Named turns come first, each shown by rows before and after it. Which turns, in which order, take the first row of each pair that follows to the second? Write the first one first, as in the answered first pair.
turn L:
[  5.4   7.7   4.2   2.4  -6.5   2.7  -7.5   9.3 -18.5   3.7  -2.0  21.7
  -1.6  -2.8  -1.5  17.1  -6.5   6.4 -11.6] -> [ -0.9  11.7  -1.0  -1.3 -16.3   2.5  -4.4  15.6 -13.5  -4.2  -7.9  18.8
   3.3  -4.0  11.7  11.4  -7.4   7.0  -8.9]
[-10.6   1.5  18.1  -2.3  -0.5 -11.1  17.4   2.4   9.3   4.0  -1.8 -45.3
  10.6  -0.1  -9.5 -13.2   0.8 -20.4   1.9] -> [  3.0   2.1  19.6  -5.1  11.9  -9.1  10.3  -2.1  -1.9  14.6  13.4 -31.3
  -5.3   8.5 -31.2  -3.6  -0.1 -26.1  -0.1]
[ 10.4  -7.8  10.2  12.3  -3.3   5.0 -13.8  -4.0 -10.4   3.8  -4.5   6.0
   7.4 -21.6  -4.9  19.9  10.3   8.8  -7.7] -> [ 10.2   6.2   1.2   5.4  -0.2  13.4 -19.8   0.8 -15.4   2.3   6.5  19.2
 -10.4 -11.0  -2.1  20.2   7.9   6.8  -4.0]
turn S:
[ 12.3   9.8   3.3   7.3 -10.4  -7.8   0.6   2.0  -0.7   8.4  -8.1 -12.5
   4.5  28.4  -7.8 -29.6  -4.8  10.0  17.1] -> [  3.6  17.1  -2.9   9.2 -24.9  -0.2  -9.4   7.0   1.3   0.1 -15.7  -4.1
  10.4  17.1  10.4 -20.8  -4.9  18.8  18.2]
[-12.4  -2.1  10.6 -10.4   1.9  -7.7  18.5   3.9   0.1  -6.8  -5.0  -7.6
  11.3  -1.8   1.2 -21.3   3.9  -1.6  -0.1] -> [-17.5   9.2  -0.6  -8.2  -7.8   7.1   0.3   6.5  -4.9 -11.8  -2.1  18.4
   5.6  -7.6  15.3  -3.2   1.2   5.9  -2.4]
[-11.0  11.9  -7.9  -3.7 -18.8  12.0 -15.1   5.1  -0.5  -7.9  -4.4  25.1
   4.8  -5.5  26.8  12.8  -2.9   8.8   0.2] -> [ 16.4   8.0   4.7  -7.4  14.4   5.2  -4.6  -5.1 -10.6  14.4  16.2  20.5
 -17.0  17.6 -18.8   7.0  -4.9  -8.7   2.4]
turn J:
[ -6.7  12.2  -6.5 -12.2  30.0  -9.7   5.1   2.4 -10.8  17.0   0.7 -14.0
  -7.7  12.1  33.7 -24.4   3.0  -9.4   1.9] -> [ -8.8   3.8   0.5  -6.5  27.2 -15.5   8.0   0.0  -8.6  15.9  -5.4 -25.3
   4.1   4.7  33.8 -25.4   4.0  -7.5   0.0]
[ -4.3   8.1   2.0   5.7 -11.5   7.0  -6.0   5.8  -1.5 -17.1  -7.3   1.8
   1.2   6.3   6.9 -15.8   5.0   4.9   1.5] -> [ -6.0   3.9   4.0   6.3 -13.0   7.5  -6.9   3.7   1.5 -17.9 -10.0  -1.4
   3.7   4.7   7.4 -16.9   6.0   6.3  -1.0]
[  4.6 -30.7  -3.5  11.4   7.0 -23.3  10.9  -7.5   2.5   7.8  -4.0 -24.4
  17.1 -19.6 -27.5  19.5   7.6   5.3   4.0] -> [  8.1 -26.5  -4.7  15.2   9.2 -14.5  -0.6  -9.3  -4.6  10.1   0.8  -5.4
   9.8 -23.8 -29.8  34.8   7.7   6.7   1.8]
turn G:
[  4.8  -9.1  14.1   0.0  -8.8   3.0  -7.5 -10.8   6.4   2.8 -13.5   7.8
   8.3  -2.7 -17.7  -7.9  -0.2  -2.1   2.3] -> [  2.8  -6.1  11.4  -3.4 -10.3  -0.5  -0.9  -8.9  12.1   0.0 -15.0  -1.0
  10.1   0.4 -11.6 -18.1  -2.4  -2.7   3.2]
[-23.4 -18.7  18.1   8.1 -19.0 -12.5 -19.2  17.5  28.0   1.7 -15.6 -17.5
  26.3 -24.6  -5.2   8.0   7.6  11.9 -15.2] -> [-11.0 -23.6  27.0  12.1  -6.6 -14.8 -19.7   9.0  20.6  11.2  -8.8 -12.0
  20.0 -21.6 -28.6  16.7   8.3   7.2 -16.9]
[ -2.3 -11.3   3.9  11.7  -1.2   0.4  -8.5  -3.1  -2.5  -1.5  -3.4   3.8
   9.5 -10.6   1.0  14.7  -2.0   4.4  -8.3] -> [  3.2 -14.5   8.7   5.9   6.5  -7.9   2.7  -3.0   0.3   1.7   1.2 -13.2
   6.8   0.8  -9.7  -2.1  -2.9  -1.1  -4.1]
turn H:
[ -0.2   3.7 -20.4   0.7 -22.3  -1.3  -8.7   6.7  -0.4 -15.6   0.6   0.7
  -3.0   2.5  16.7  -8.3 -10.1  -3.2  -7.3] -> [  0.3  -7.1 -14.3   4.0 -22.2  -9.3  -4.3   2.9   3.1 -14.7  -4.0 -13.0
   7.5  -2.9  11.7 -12.0  -6.9  -4.0  -9.0]
[  6.2  -5.4   9.6   5.9   3.2   2.4   2.7  -2.0  -4.9   4.4  -4.1  -9.0
   4.8  -4.8  -4.6 -10.5   1.2  -0.9   7.5] -> [  8.3   0.4   6.3  -0.3   7.2   7.1   0.2  -0.3  -8.0   8.5   0.9  -5.1
  -4.5  -0.1  -6.5 -11.8  -0.2  -4.1   7.5]
[-12.5  13.6  -3.8   3.6   6.5   4.4   0.8   0.1  -2.2  -5.5   3.9  -2.6
 -14.2   3.3  -1.6 -17.9   3.5   2.6  -6.3] -> [-16.3  15.3  -3.5   7.0   2.2   7.0  -2.8  -0.1  -2.0  -8.5   0.9   0.2
  -7.2   0.9   3.8 -15.4   3.7   5.8  -6.9]
[-1.7 11.7  0.1 -4.0 -5.6 -6.2  6.2  2.0  6.5  8.3 -1.3  6.4 -5.0 -3.4
  4.6  1.5 -7.4 -0.9  0.2] -> [-3.2 10.7  2.4 -1.7 -6.5 -7.5  5.6  2.0  7.7  5.5 -3.7  4.9 -1.7 -6.8
  6.4  0.6 -6.5 -0.1 -1.5]
Then:
Each pair is two turns apart.
[ 13.0  -5.6  14.7  14.9  17.6   0.1 -10.5 -11.0  -5.5  19.2   5.0  12.1
 -15.6  -5.7 -26.0  26.8  -3.7  -5.8 -12.4] -> [ 10.7  16.0   3.3  -2.9  24.4   3.5   0.2  -0.3  -4.5  16.0  12.7  10.4
 -33.9  18.7 -20.2   6.1  -6.7  -8.0  -4.4]	J, J
[-13.0  -8.0   5.0  -1.1 -12.6  -5.4  14.7  -0.9   7.0 -12.5 -11.2 -21.2
  15.4  -9.0   6.6 -11.6   6.2   0.2  -1.3] -> [ -3.0 -19.8  14.1  10.1  -8.3  -1.7   2.3 -13.3  -0.5  -2.7  -9.1  -5.2
  15.8 -22.1 -11.9  12.8   6.0   0.0  -7.0]	J, G
[-26.7  -7.5 -21.9  -6.2  -8.6 -21.4  -6.3   9.7  19.0 -14.1 -23.0  -9.8
  11.8 -15.7  32.1  -4.3  13.0  -6.0 -14.0] -> [-10.4  17.5 -35.6 -16.6   9.4  -6.8 -19.2  12.6   2.4  -3.5   3.0  24.8
 -30.4  10.6  14.7   5.2   3.0 -11.0  -9.6]	S, J
[ -5.7  16.6 -13.4  -5.6 -11.4  19.6 -23.9   0.7  -4.0 -11.1   2.5  19.7
  -5.4  -4.3  17.1  11.4   0.0   8.6  -4.2] -> [-14.8   0.4  -1.1   0.5 -18.5   5.8  -9.8  -0.2   8.9 -19.1 -12.4 -12.2
  21.8 -14.6  21.9  -0.9   6.3   9.3  -4.8]	J, L
[-22.2  22.2  -9.8 -18.1  -4.6  -1.6   6.4  10.7   5.2 -15.7 -13.4 -10.8
   3.5   6.8  35.8 -23.3  -0.5   7.0   5.6] -> [ -3.7 -23.6  26.0   7.2   9.1 -20.7  10.4 -14.3   0.7   3.0 -18.8 -24.4
  27.0 -15.7  -9.6  -0.9   5.3   0.9  -8.3]	J, L
[-18.0  -8.0  15.6  -3.0 -16.5  -0.3  -3.3 -10.5  -4.1  -4.3 -11.5   6.1
  12.9 -16.6  18.3  -1.8   8.0   7.6   3.6] -> [ -4.5   8.1   6.1 -11.5  -1.7   8.9  -9.8 -10.0 -19.7   6.4   7.1  27.6
 -18.9   1.9   2.1   1.9   1.6  -2.3   8.2]	S, J
[-19.9 -14.4  -2.7  15.2 -19.2   2.3  -7.5  -3.1   5.1 -13.2  -2.7   2.2
  25.9 -25.0  16.2  -0.5  -1.5   9.0   3.9] -> [  0.8 -14.2   3.8  18.5   2.7   7.6 -19.1 -11.6 -10.0   4.2  13.7  29.2
   2.0 -17.5 -16.1  20.5  -4.6   4.2  -0.3]	L, J
[ -0.6  21.8 -21.9  -7.1  -4.9  22.0 -13.5   3.1  -6.5  -6.9   0.5  29.4
  -9.7   3.5  19.6  10.3  -2.5   5.9   5.6] -> [ 15.1 -13.4   8.0  11.6   9.3   6.0  -9.1 -18.4 -11.5  10.6   1.4  15.8
   6.6 -12.7 -21.3  27.2   3.2  -2.6  -6.4]	L, G
[ -7.0 -31.2  12.5  14.5  -6.4 -29.3  17.4  -2.1  16.6 -19.3 -11.7 -31.8
  15.2 -12.8  14.3  -9.1   9.5  -4.7   0.7] -> [ 20.6 -27.3  14.3  22.4  17.2 -13.5  -8.5 -15.6 -10.6   3.2  13.7  18.1
 -17.9  -9.8 -24.3  28.3   3.7 -11.7  -6.6]	J, L
[ -2.5  29.1  -4.5 -21.6  19.5  34.5  11.8  -4.4  -9.4   9.1  14.8  12.7
 -34.4  10.5   2.7  -8.8  -8.6  -1.1   8.7] -> [-20.5  30.8 -10.0 -22.5   3.0  34.9  13.3   1.6  -0.6  -4.8  -0.3   3.4
 -22.2   4.9  28.6 -16.5  -6.8   5.0  10.0]	J, H
[ -1.3  -4.0  -3.0  -4.8 -15.4  11.3   5.0  11.1   5.1 -12.2  -6.6  -1.0
  -1.8 -14.3  26.9 -10.4   2.2  -2.7   3.5] -> [ 16.4 -13.6   8.2  -6.9   9.0  -0.9  17.0   2.3   2.2   2.9   5.7 -11.9
 -11.1   0.1  -6.5 -17.6   3.6 -16.4   5.5]	G, G
[  1.6   5.6  -8.0 -11.6  15.9  -9.4  12.9   2.1   7.1   3.6  10.7  -7.8
 -10.8  32.3   6.8 -20.5   1.0  -9.7  -1.6] -> [ -2.9   1.8 -10.3   3.5  -1.7   7.6 -17.8  -2.6   0.3  -0.2   4.5  31.0
  -3.1  -0.9  20.4  21.8   2.0   3.2 -13.8]	S, G
[ -5.3  -0.3 -12.0  -8.3 -14.7   6.7 -12.6   5.4  -2.4 -15.9  -7.2  11.9
   0.1 -15.9  18.4  18.3   0.9  10.8  -8.2] -> [ -0.4  14.9 -19.8 -19.6  -3.7   7.8  -5.4  10.9  -3.5 -12.5   2.2  10.9
 -19.4   6.0  15.8   2.5  -2.6   3.9   0.2]	S, L
[-12.2  14.2 -14.8 -21.9  -1.4   0.3   5.3  14.7   6.6 -10.7   2.6  -7.6
 -13.8  11.4  12.4 -16.9  -0.2  -4.2  15.9] -> [ -5.4  -5.2   0.4 -15.7  10.8 -12.5  14.8   3.6   9.7  -1.1  -0.1 -25.9
  -4.4  11.0  -9.5 -22.4   2.9  -8.7  14.5]	L, H
[  8.9  11.9 -15.5  -0.8   1.4   5.6 -14.1  -7.3  -6.4  -5.7  13.6  23.5
  -2.8  -9.0  -6.6  18.7  -7.4   2.2  -1.6] -> [ -5.6  -3.1  -7.4   3.0 -15.4  -7.4  -0.1  -5.4   8.4 -16.2  -6.3  -7.0
  25.2 -21.9  10.2   4.2  -1.5   8.9  -1.7]	L, H
[  2.8 -19.0  26.5  10.1  -6.9   5.2  14.6   3.1 -10.5   9.3   7.8 -24.6
   4.5 -30.6 -22.1  -4.9   6.7  -8.2 -17.6] -> [ -7.0  15.4   2.1 -13.6 -10.1  13.1  23.0  21.5  -7.2  -0.2  15.7 -25.2
 -16.5  -0.6   3.3 -34.1   0.6  -9.7  -4.8]	L, G
[-13.0  25.0   7.7 -10.7  -3.7  16.9   3.1  11.7  13.0  -5.0  -9.7 -12.2
 -25.9  10.1  29.2 -15.7 -10.2 -10.6  14.3] -> [-11.8  27.0   4.0  -5.2  -5.3  26.0 -10.7  10.5   5.0  -2.5  -7.1   6.8
 -31.2   3.9  29.0   0.4  -9.5  -9.5  11.2]	J, S
[ 10.1  -4.9   9.9   4.8  12.9  -9.2  14.2  -5.0   6.4   4.7   2.9 -16.5
  -6.9   7.2 -13.5 -16.7   6.6  -9.9   1.0] -> [  3.6  16.7  -9.3   4.2   1.4  14.3 -12.0   2.4  -1.5  -2.4   4.9  23.5
 -21.4   1.3   6.5   5.8   0.9  -1.8  -1.1]	G, S
[-9.4  6.9 -8.7 -5.1 -5.9  3.3  3.8 -0.6  1.0 -7.4 -7.4 -4.6  1.6  4.2
  6.9 -2.3  1.0  2.4  0.7] -> [ 1.0  6.8 -8.2 -5.0  3.4  5.2  0.0 -3.4 -4.3 -1.1  0.9  7.1 -9.4 10.4
 -7.8  4.0  0.1  1.5  0.6]	S, G
[-16.3  10.1  10.5  -3.2  -6.3 -15.4  28.8  20.9  12.1  -7.8   6.5 -24.5
  -6.5  32.3   3.8 -30.8   6.1 -18.7  22.7] -> [ 10.8  -5.6  23.7  19.3   7.3   0.2  -3.0  -0.2 -14.5  14.8  22.0  24.1
 -18.8   8.9 -36.4  25.8   4.4 -19.3   7.7]	G, G
[ 18.6 -14.5   0.3   0.5  16.4 -18.8  -6.2 -15.6  -7.9   8.5  17.4  -8.3
   7.9  -1.9 -24.8   6.4   2.7   7.5   1.2] -> [  9.1 -13.6  -0.4  -4.3  10.5 -25.3   5.1  -7.8   2.3   0.3   8.0 -29.7
  17.1   1.5 -11.2 -11.7   5.1   9.8   4.3]	H, S
[  5.7 -14.9   9.6   4.5   2.5   0.2   5.4  -6.9  -1.3   6.6   2.6  -9.3
  -0.8   2.4 -12.3   2.6   3.0  -0.5  -3.1] -> [  1.8 -17.6   9.8   6.7  -6.2   4.5   0.5  -6.2   1.1   0.0  -3.4  -6.3
   5.8  -7.0  -2.5  10.2   5.9   1.7  -5.5]	S, G
